Some points, each followed by its number:
[  1   5 -11  12  11  32   2 -75 -36  46   1 -29  -1 -31  28  19  -9 -19 -18 -10  34 -10   2  47   1  18  30   5 -75
  32 -76  -6  19  34 -24   1   4   1 -60  38  -5   4  48   8 -77  19 -26  43   0  24   7 -75  21  23 -78  10 -78 -80
  14  19  24 -42 -13   3] 0
[-32 -18  11  -3   9  15 -15 -16 -10 -22 -33 -10 -31  -4 -16 -32   1  11   1  -3  -2 -38 -13  -4  -8   8  -3  20  32
  26  61   3  -9   5  46   0  -4   6  28   5 -13  28  -1 -18  -8  14   1   8  14   6   2  -7   3   9   6   3  -2 -35
 -11 -11  13 -77  -6  -8] 1
[-22   6 -10  -9   6 -77 -10  11  -2  16 -76  -8   2 -13  -2  16   6  13  10   9   9   6  12 -78 -10  -5  28  -8  21
   7  19 -78  25 -18  29  34  -2  19  17 -78  -2  16 -14 -15  -6   3 -16  10   0   7  -4  19 -11  -2   5   0  -2  10
   0  -6  15 -11  -6  20] 2
[  4  -2  84   1  23 -29  54 -39   3 -41  20  12 -30  32  60  25 -17 -14  10 -12  18 -78  -3  31  -2  35 -30   8 -24
   9 -26 -17   6   5  -4 -36  22  29 -12  16  51 -32  13 -10  22 -13 -39  27  14 -34  11 -72   3  -3  41   3  15  29
 -18   7   3   7  37 -16] 3
[ -78   -4  -58   51   65   52  -80   15  -54  -44   -9  -50   20    3  -43  -14    6   25  -29   11   33  -28  -78
    3   19  -43   48  -34    7   15  -22   54   27   20    4    2  -16  -28   10   -1  -25    0  -42   40   20    2
  -19   21   -9   46   56  -38  -24   30 -104    0    3  -76   -7  -78   60   24  -44    1] 4
[ 16  -3  58  21 -10 -30   0  27  56 -10 -53  76 -10  45  23 -11  18  21  -2 -12   9   9   6 -61 -41  12  -1 -78   1
 -73 -50  11  -6 -12 -19 -36 -51  61  72  35  30 -31 -14 -15  71 -19 -31  -4 -20 -32 -77  -5  50 -26 -14 -20  38 -16
  43 -32  -9  17  32  23] 5
[  0  -8 -33 -44 -10  69 -10  30 -45  19  39   5  57  -2 -13  23 -68  27  11 -34 -13  65  17  43   7  -3 -22  10 -47
  -9  15  49   8 -31  23  56  70 -42  19  -8  30 -31 -27  38   8  11 -11  12  47 -13  -4   3 -81 -19  42   2  -8   4
  52   2 -32  55 -11 -24] 6
[  34  -20  -38   59   -5  -42  -32   43  -27  -12   26    1  -60    4  -14   -5    5   33  -34  -11   67   10   46
    2  -44    9   21  -17   34  -26  -61   18   38   -3  -51  -23 -103   -3    8   14  -31   34    2  -16  102    8
  -46   33  -29  -33    0  -31   82   16   11    0   39    8    2   76   -6    6  -31  -77] 7
[-20   6 -28  -8   6 -42   1 -23  13  -9   3  11 -57   8  21 -22  -9   8 -19   1   9 -10 -27  14 -16   4 -75  20  28
  20  43 -10 -34 -16  17 -74   5 -21  -7 -15 -29  52  20 -39   5  16  13  -3 -13 -39 -58 -75  -6  22  19  31  29   6
 -28  15  10   2  23   3] 8
[  7 -17 -28 -10   2 -38  11 -35  51   1  15  37 -66  -9  35   7  -2  33 -33   5  16  -7  26  16 -17 -19  13  -7  19
  49 -30 -17 -29 -39  13  -4 -10  -5   8 -26  16  74  12 -27  -8  56   9 -44  13 -12 -41  25   3  23  23  68  42  56
 -22  18 -15 -23  30  15] 9
[ 19   6  64 -11 -83 -27  64  80  26   0 -76  -1  39   6 -10  19  16 -25  42  -3  58  38   9 -22  24  25 -28  12  -6
 -24 -27   5  50  84  14 -42 -20 -10  -9  39 -18  20 -44  -3   9 -79  83  40  -9  22  50  73  55 -12 -45  26   5  -1
   1  71  17  -4   6 -45] 10
[-16   8 -31  27  13   4 -33 -14 -14 -76  -8 -35 -24 -17 -81 -20   0  -1 -21 -28  24 -12 -11  -2  -9  15  10   4  35
 -75  10  21   3 -19  -3  16 -11 -13   4  -3 -27  12  16  -2  24   4  -4   7  16  22   8  19  -7  23   6  -7  -4 -36
  -2   4 -79  19 -27  -4] 11
[ -5  36  23 -25  16  35 -12  -5 -45  15  21 -12  51  11  -2 -43  38  13   7  21  27  -7  26   6  -1  33 -17  -1 -75
 -75  31   2 -41 -36  10  43  -3 -11   0 -16 -40  29  -6  52  42  -9  17 -32  -8 -72  24  33 -73 -46  10 -24 -78  31
  -9  19   2   9   0 -55] 12
[-15  11   3  44 -16 -41  43 -75  22  47  48 -76 -16 -15 -49  63  -6  13  -5   3 -48  68   8   9  19  16  57 -48  -1
   8 -32 -10  20  57 -37 -60  24  70 -77   9  28 -19  70  -9   0 -36  46  -6 -22  27  -7 -28 127 -25  87 -22  -5   3
 -26 -39   1  37  37  63] 13
[  5 -14 -11  -4   6 -50  -1   1  12  26  -5   5 -31   1  18   0  -3  13 -25   9   7 -14   3   1 -45 -18   7 -25  18
  15   4 -22 -11 -53  21   5  -5 -22   4 -14 -10  68   0 -15   4  27  -2 -34  -1 -19 -66   0  -5  12  17  46  12  33
 -21  31 -14 -10  23  14] 14
[-15 -11   1  32  13   0  59 -34 -25  34  23 -21 -10 -33  17  66 -27 -12   0 -32 -11  25  -3  65   6  32  -2 -65 -75
  54   1  -6  -1  15   8 -16  73  37 -50 -33  30 -14  30  -5   2   1  -8   7   8  16 -29 -66  18   5  66  -2   0  15
 -37  -3 -22  12  23 -14] 15
[-25   0  25  -8  -6   2  11  13   0   1 -21 -21  10 -27  26  30  21  -8   6  11   2 -18 -20   1 -35  22  19  12  26
  -1  -3  13  31 -25  12  57   3  12  16 -13   4  24  -4 -31 -13  12   4  -2  12  24 -18   4 -23   5 -78 -77 -11  44
  26  25 -28  15   9   4] 16
[ 12  15   1  24   6   5 -39   5 -32  13  11  -9  10  13  -9 -43 -10 -77  -4  12  10 -21  -1 -10 -32  29  23   5  22
  15  10   0   3 -28  44 -27 -13  -4   5   0 -22  22 -17  16   2  -3 -77   1  10  10  -9  26 -55 -15 -19   6   0  17
  18 -11  10  -1 -12 -36] 17
New points follow, each followed by the numbers of its two nearest points above by angle, seen from the average point of the numbered points, nearest first.
[ -1  -1  -6   7  28  32  -9  26 -33   4  -2 -19  14   2   4   6  -8  15 -76  10  20 -32   8   8  -9 -12  22   1   0
  24  24  21  19   9  12  10 -20   8 -77  22  -5  -7  -6   3  31  -2  -2   9  19  21  11   3  -8   8 -36 -13   9 -32
 -11  27  19  18  -2  20] 4 0
[ 35   1   9  14  53  -4 -33 -75  -1  42 -26  23  20 -14  75 -14  23   1  -2  10 -25 -17  17  28  52 -20  24  77  20
  55  52  40   9  50  41  53  17   7 -28  31  19 -10  27 -31  16  -1 -32  48  22  31  38   7 -17 -75  24 -77  48 -35
  -6 -54  51 -69  -1   2] 1 0
[-78 -27 -75   8 -11   3   1 -13  -9  10  -4 -17  22 -34   9   0  18   8   4  -4   1   1  -7  -5 -15   6  21  -6   7
  31  23  12   2 -13  40  12 -10   4 -77 -25   4  16 -10 -20  11  -3   0   8  10  27 -17   6 -14 -13  -4  -3 -10 -30
 -28  -1   0   6 -12  21] 4 2
[-10  22  -8 -12  29  15  -9 -18   6  -5 -55  -8   0 -78  48 -17   0 -77  -3 -32 -25  -8 -24  26  18   8 -75  57  16
  35  66   1   9  55 -77  42  12  20 -25  47  -8  25  38 -21  20   5 -50  46   4 -72   9 -27   4  58  22  68  18 -35
  24 -43  26 -41 -14 -13] 1 8
[ 27   0  -3  38 -14  33  13  16 -18  28 -20 -13  12 -15 -32  -5 -10 -26 -26 -19  67  -1   8  24  33  18 -16  10   2
   3 -13   7 -76   7 -77  14 -30 -29  -3  27 -30   0 -23  25  16 -22  13  36   8 -72  24  14 -19  16 -41 -20 -28 -15
 -19  11 -25 -29 -23  -4] 12 10
[  6  -3 -22  41 -28 -19 -35  98  40  64   9  27 -11 -78 -52  17  33  28  28  30 -14   4  55 -30   1 -26  48  10  -9
 -68 -67 -40 -76  62 -52 -48 -40  55  38  53   2 -46  40  25  18  28  63  -7 -78  53  15  42 127   1  34 -23  -7  22
  27  -9  21  20 -45  79] 13 5
[  8  32  14   8 -70  -3  19  37  24 -19  43  13  11 -78  27  11  26 -17  45  39  12   3  -9 -10  20   4  27  14 -14
 -45   8  -6  28 -78   1 -30 -79 -17 -14  32  40   4  13  20 -19  12  49 -18  -8  17  30  18   6 -75   1 -20 -16  34
  32   4  39   1  -4  20] 10 16
[  2  18  39   5  78  23   5 -33 -16  -9 -27 -40  12  36  19  42  26  16  20  31   6   7  19   0  35 -23  -7 -78  -3
  27  17  -2 -36  32  -3  14  27 -11  -5 -19  -3 -14   9   8 -58   8  -4  -7 -18  64  26 -40 -44  26 -22   9 -32 -30
 -33  47  37  14  50 -12] 0 4
[ 11  15  12   2   7  18 -38 -75  15 -77 -38 -76   5  36   8 -45  31  27  55  11 -21 -10  -7 -21  27 -37  26  25  16
  -7  30  12   8  38  35 -10   0   3  39   7 -76  -7 -17   7 -22   1  31  -3 -11  39  54  -3 -23  32 -85  48   9 -52
 -31  13  80  24  -9 -46] 4 1
[ -3  -9  14 -14 -24 -77  11 -20  17 -27  -9  51  14   4   7 -13   0  16 -17 -23  27  13 -10  -4 -30 -78 -17  34   4
 -39   4  14 -76 -44  -2 -74 -34  20  31 -14  15  -6   5  -1  47  -5 -25  10   4 -33   7 -15  -6 -28   3 -21  22  20
  25   6 -27   6   6 -11] 5 8
[-37  29 -28  -8  13   0  29  51  95  60  17   4  -1  -6 -43  16  -8  33  54 -11 -20  71  17  40   4  -1  13 -27 -50
 -63 -19 -58 -23  46 -48  -2  45  83 -17  58  26 -13  45  79 -10  34 -77 -45 -10 -14 -16  49  70 -17  88  19 -78  98
  17  -8 -16  48  22  46] 13 15
[  6  -1  37   5 -76 -17   6 -75   4 -20 -39  23  -8  24  17 -19 -76 -16 -19   2  19  -4  -9 -35 -33  23   0   4  29
 -27  -2   7  11  -9  -6   5 -19  -2   9  -8   4 -23 -16 -13  52 -13 -15   7   6 -35  19   2  -7   9 -32 -17  18 -14
  25 -25 -13  11  21   9] 5 3
[ 26  -2 -75  33  19  23 -17  31 -25  22 -19 -21  10 -17 -25  -1  -6  -7 -25   0  65 -14  19  21  31 -18 -75 -10  17
  19  -4  31  26  12 -13   3  -7 -16 -13  20 -19  -7 -24  25  27 -79  -2  22  -4  54   9 -18 -24  19 -51  -3  -9 -25
  -3  46  14   7 -40   9] 4 10
[  7 -18  -3   2   7 -30  24  22   0 -76  16   1 -14   7  -3  -4  16 -12  -9 -33  -2  26  14 -16 -26   7 -14 -30  39
  19  11  12 -76 -12 -10  24  -2 -24 -24 -59 -21 -78  -1 -32  33 -79  18 -17 -13 -20  -6   1  24  -7  24 -17  25  -2
  -3   6  -3  -5  28  34] 5 11
[ 19  -6   2  -3  10   8 -32  -6  -6  11  14  17   7 -20   4  32   4  41 -32  12  21 -78  20 -24  -6  -1  18  20   0
  68   1 -11   6 -13  35  14   6  40  20  -3  27  13   3 -23 -30  32 -10 -35  57  26  22  27  -8  10   4  12  -4  22
 -20 -28  -5  -5  -6   6] 9 1
[ -9   6  17 -42 -44  50 -17   8  14   9 -76  46  10 -20  12  36   1  39 -15  31 -92  35   1 -21 -25  16   2  50 -13
  20 -41  47  63 -65  16  23  28 -20  42   9  55 -14 -11 -39 -46  14 -23   8  78  -4 -10  43  -8  54  14  47  31   7
  56  36 -75  14  -8  -9] 6 16
[  2  22 -75 -21 -45  -8   6  33  20 -14  38  -4  19  17  41  -8  42 -23  60  33  -8  -8  -6 -15  13  -4 -75  -5  -1
 -46   0  -6  28  41  24 -21 -18  14  28  29  26 -18  -2  17 -16  20  44  -8   2  26  16  23  -2 -17   3  -7 -15  31
  36 -26  21   6   3  10] 10 6
[-24  59   6 -26  35  65  16  -9 -36 -19  36   4  59  29  -4  -7  56 -35  21 -36  17  29  47 -26 -13  25 -70 -11  13
   0  72  -3 -62   7 -36 110   0  -4 -21 -78 -56  17  -2  49  48 -18 -77 -11 -29 -14  55  26 -21   2 -78 -48  -7  -2
  24 -18   9   9 -75 -77] 12 17
[ 12   8 -11   8  22  20 -10  43 -20  -9   8 -14  28   2 -11   2  14   6  -3 -14 -19   0  25 -27  -2 -12   8 -28 -75
  30 -76  43 -13  19  25  25  21 -11 -22 -41  -9   0  -4  24  21  -2  -2  11 -16  -4  35   6   4 -75 -34 -11  14 -12
   1  -5 -79  -5   7  32] 6 12
[ -6  -7   0   0  18  15 -15   3 -17   0 -11  -5  10   2  18   5  14  -1   3  -4  18 -16 -17  11   6  11  34   3 -75
   6  12   5  14  -3  37  29  11  13  22 -11   2  15   3   8 -17   8  -6  12  16  24 -24  10 -22   5   9  -7  -6  -6
   1   4  -9  17  27  10] 6 16
[ 20   8  -6  -4  -6   3   7  35  24  32 -49   5  27 -14  56   4  35  -9  20  23 -30 -26 -26  -7  20 -18  24  40  -2
 -33  37   4 -13  28   3 -74 -25   9  -6  73  28 -18  38  12  18  12 -22  12 -27  45 -11   0   4  23  20   6   7 -10
  23 -46  18 -53  -7  34] 1 5
[ 26 -12  13   9 -76  28  29  11   1  27 -38   3  25   7 -20  -6  -5 -35 -13  -7  59  -7   3  25  35   4 -17  -2   6
   3   1  -2  -2 -10   7  -2  -6 -29   5 -10 -13 -78 -19  11 -11 -13  13  30 -78  12   6  23 -29  -9 -22 -77 -41  -7
 -23   0 -27 -23 -19 -14] 10 12
[-38  -1  -9 -12  -1  16   7 -34  22  13 -10 -76 -35 -78 -13  21   6 -77  39  14 -80 -21 -25  37  49 -26  -8  11 -15
 -21  16 -43 -21  57 -15   1  32  17  -6  41  31 -23  59   4 -36  15  19 -28  -5 -72 -25 -26   1  23  53  13 -21  19
 -23 -45  14   2  -9  35] 13 15
[ -2  -4   2  14   6  -3 -14   3  -2   3 -17   5  32  -7 -11   7 -32   9 -34   3  39 -21 -15  -4  17 -24  74 -78  21
  11  25   7  17 -11   8  11   0   0  27  12   6  24  13   2 -21 -79  -1  -1   9  22  -7  13  -5 -75  19   5 -78 -21
 -77 -16   2  14  14  22] 4 2
